Each path below is one point turned by a fixed rotation once a step. After each direction that follows a path, write how fast that rotation turns it, in degrees each step (0 if it stays still).
Each turn is a multiple of 5 degrees from 10 to 175, or 0.
Each row of a path follows its step; steps can be skipped.

step 0: [-18  -4   3  -1  13  -1   3  -9 -15 -21   5  -8 -13 -13  19  -4  19   8
  17  -1 -11   5 -18   0   9  -2   3   4  14  10  12  -2  15  -9 -14   0]
step 3: [ -6  -6   5  14 -18  -4  12  -1   2  -4   5   5  17  19   2   6  -1 -11
  11   6 -25   5 -23  -7   2   9  10  20   8 -12   0   7  10  -6   3  13]
step 6: [-12  -4   5  -1  13   7  -7  10  -1   3   6 -11   9  -5   3   4 -16  -9
 -15   9  11  11 -37   8  -5   5  -9 -14  -4 -15   1  15  14   0 -11   7]
step 8: [-16 -15 -12   9 -13   8  10 -20  -6  -2  -3  -7   6  16   1  11   5 -10
  15   5 -10  14 -19  -4  -5   4  -2 -10  19 -18  -8   7  15 -12  -6   2]
step 10: [-14   7   6   7 -10 -35   1   2  -5 -15   5   5  -4  10  -8  -2  15  -9
   2   8   8   0 -25 -20  -6  -8  14   2  19   1  -1   2   9  -4   2   8]
step 13: [-27   0   0   7   1  19  -4 -21  -9 -13 -11   2   6   4   1  -6   3   2
   9  12  -4   7 -27   7  17  -1 -10  -9   5  -6   5   3  11  -4 -19   9]
step 14: [  4   1   7   6  14  -9   5  15  15   6   7 -15   0  -4  22  -7  11  -2
   3   4  -4   9 -12   1   9   9 -21  -3  18 -12  14  -5 -11 -13 -15  20]
step 15: [ -8   5  17  13  -4 -24   8  -3  -4   4  -4  -8   6  24  -5  -7   0   9
  11   1   0  13 -32  -5 -10 -10  -5   6  13 -13  -1   3  11   8  -6  -6]
step 17: [  0  -4  18   2   8 -19   0   2 -25 -27   9 -18   0   7 -11   7   3 -10
   0   4  -8   0   2 -18   2  14   1   5  10 -15  -3  16   3 -14  -9  -6]
step 18: [-15  16   8  -5  13  13  -5 -11  -9  -6  -1   8  -5 -14   2   3   1 -10
  -6   9  -4  11 -27  -1  17  -9  12  -8  15  -1   5  22  20  -7  -1   8]
Speeds:
[ 3 -2 -1 -4  6  0 -2  2  7 -8  4  5 -2  2  8  5  4  3  0 -9 -1  2  1 -3
  1  1  1  3  3  0 -1 -1 -2  2  1  4]
155
[ 7  0  5  9 -3 -4  3 -1  0  0  0  5 -1  6 -2  5 -3  1 -3  4 -1 -2  3 -3
  0 -2  4  2  7 -1 -1  1 -1 -4  8  0]
55
[-6 -2  3  4 -5  0 -2  3  0 -2  0  4  6  2  3 -3  0  5  3  2  2 -7  0  3
  4  2  0  3 -2  5  6 -7 -3  1 -1  7]
35
[-1  5  2  0  2 -3 -1  3 -4 -4 -8 -4 -4  1 -4 -1  7  5  4 -2 -3 -2 -2  2
 -6  2  8  4  2  0 -4 -5  2 -1 -2 -3]
145
[ 1  9  6  1 -1 -2 -2  0  8 -1 -1 -2  1 -3 -6  1  2 -1 -5 -3  8  6 -2  0
  0  1 -1 -3  0  3  3 -2  3 -4  1  6]
85
[ 1  3 -2  1  3 -5 -1  7  0  3  3  2 -5  0  7 -5 -2  0 -2  6  6  1 -6  2
 -2 -8  1 -2  3  3 -3 -4 -2  3 -2 -2]
80
[-2 -3  3  1  7 -1  1  1 -1 -6  1  2 -2 -8 -2  8 -3  2 -3  6  1 -5  3  1
 -2  1  0  0 -2  3  1  1  9  4 -3 -1]
60

step 0: [ -5  32   3  -2  10 -15  -3  -4  -7   4   6  -1 -16  11  19  -8   0  -1
   6   2   8   7 -11   4  -7   1   2   0  -6  19 -12   8  11  15  -7  -8]
step 2: [  9 -11  -6   3   2 -16  -4 -14   4   2   4  -6  -3   6   0  -5  13 -19
  -6 -20  12  12 -26  -1 -14  12  -4   6   2   1 -11  17  10   6  -4  -1]
step 4: [  9   7  -3  12  12 -12  10 -10 -10   2   7  22 -10   0  18  -1 -10  13
   4 -24  -2  18 -11 -10 -13   1   5  -7   0   4  -2  -1  11  -2  -2  -8]
step 7: [  8   4  -9   3  14  -1   0  -6 -19   3   7  -6 -16   4   2   9  10   3
   4 -14  -1  -5   8  25 -18  -1 -16   1  20 -12  -6   4  -5   6   9 -11]
step 10: [ -5  18   2   7  19   2  13   1 -10  17   5  -9  -6  19 -18   3  -4   6
  -8  -6  -1  15  -4   6  -2   9  -3  -2 -18  11  -4  22 -10  -2  -2  -9]
step 13: [ -4 -11  -7   4  21 -23  18 -23   1  15 -11   1   8   4  -7  15   1  -9
   4  -5  -3   1   7  -7  -3   7 -11  -1   1  -7   4   0   1  16 -13  -7]
step 14: [  5   8 -22  -7   8   7   2   7   1  22   4  -2 -21  -7  -1   2  10   1
 -10 -10   2  17 -20  -8 -14   9  -2  -4 -11   4 -11   4   5   4 -13 -10]
step 15: [  1  21  -3 -10  -1 -32  10  -4   3   9  -1   2 -11   7  19  19   0   8
  10  -6  -9  -8   5   7   5  -3  -1   8 -15   1   4  11   6   6   4  -5]
step 16: [  9  -1   8  21  23  -5   6 -19  -9  -5   7  -5 -23 -14   8  -1   3  -8
  -2 -10   5  -2  -8  -5 -12  10  -2  11 -20   5  -3  -5   7  -6   0   4]
step 17: [  8 -12  -7 -12   8 -24  -1  -3   1  19  13 -16  -2  18   1   6  -3 -14
   5  -7  -4  -4  -9  14 -12   4  -4  16   8 -10   2   5  -6   0 -17   5]
Speeds:
[ 6  3 -2  6 -3  5 -3 -1 -5  0  2  3 11  2  2  3  3 -1  6  0  2  6  1  5
  0  3  3  0  4  0  0  2  5 -4  1  1]
20
[-2  1  0  5  6 -2 -3 -4  1  2 -3  0  1  1  0  5  2  1  5  8  7  0  5 -6
  4 -1  1 -4 -6 -2 -3 -1 -4  1  3  5]
145
[-4 -1  1 -4 -6 -1  0 -8 -4  7  1 -1  3 -3  0  6  2  3  2  0 -3 -7  3  5
  0 -2  1  3  4 -5  1 -3 -1  7  0  2]
175
[-2  3  2 -1  1  3  4  6  2  4  4 -6  2  5  0  3  5  2  0  4  1 -4 -1  4
 -6 -5 -1 -4 -1  1 -1  0 -1 -8 -6  4]
155
[ -3   3  -5  -2   3   1   1   0  -4   3  -4   0   1   2   4  -3  -6   0
  -2   3   4   3  -1  -1   1   0   5  -3   4   0   7  -6  -1   3 -11  -1]
80
[ 3 -5 -5  3  4 -2  5  6  2  3  1  0 -5 -6  7  4 -1 -1  2 -1 -1 -3 -2  5
  4  4  6 -1  2 -1  3 -2 -3 -4  4  3]
35
[-1  5  7  0  2  1 -3 -2 -4 -3 -2 -8 -4  3  2 -5 -2  4  4  2 -3 -2 -1  2
  1  7  5  8 -4  0  2  2  1 -2  1  3]
70
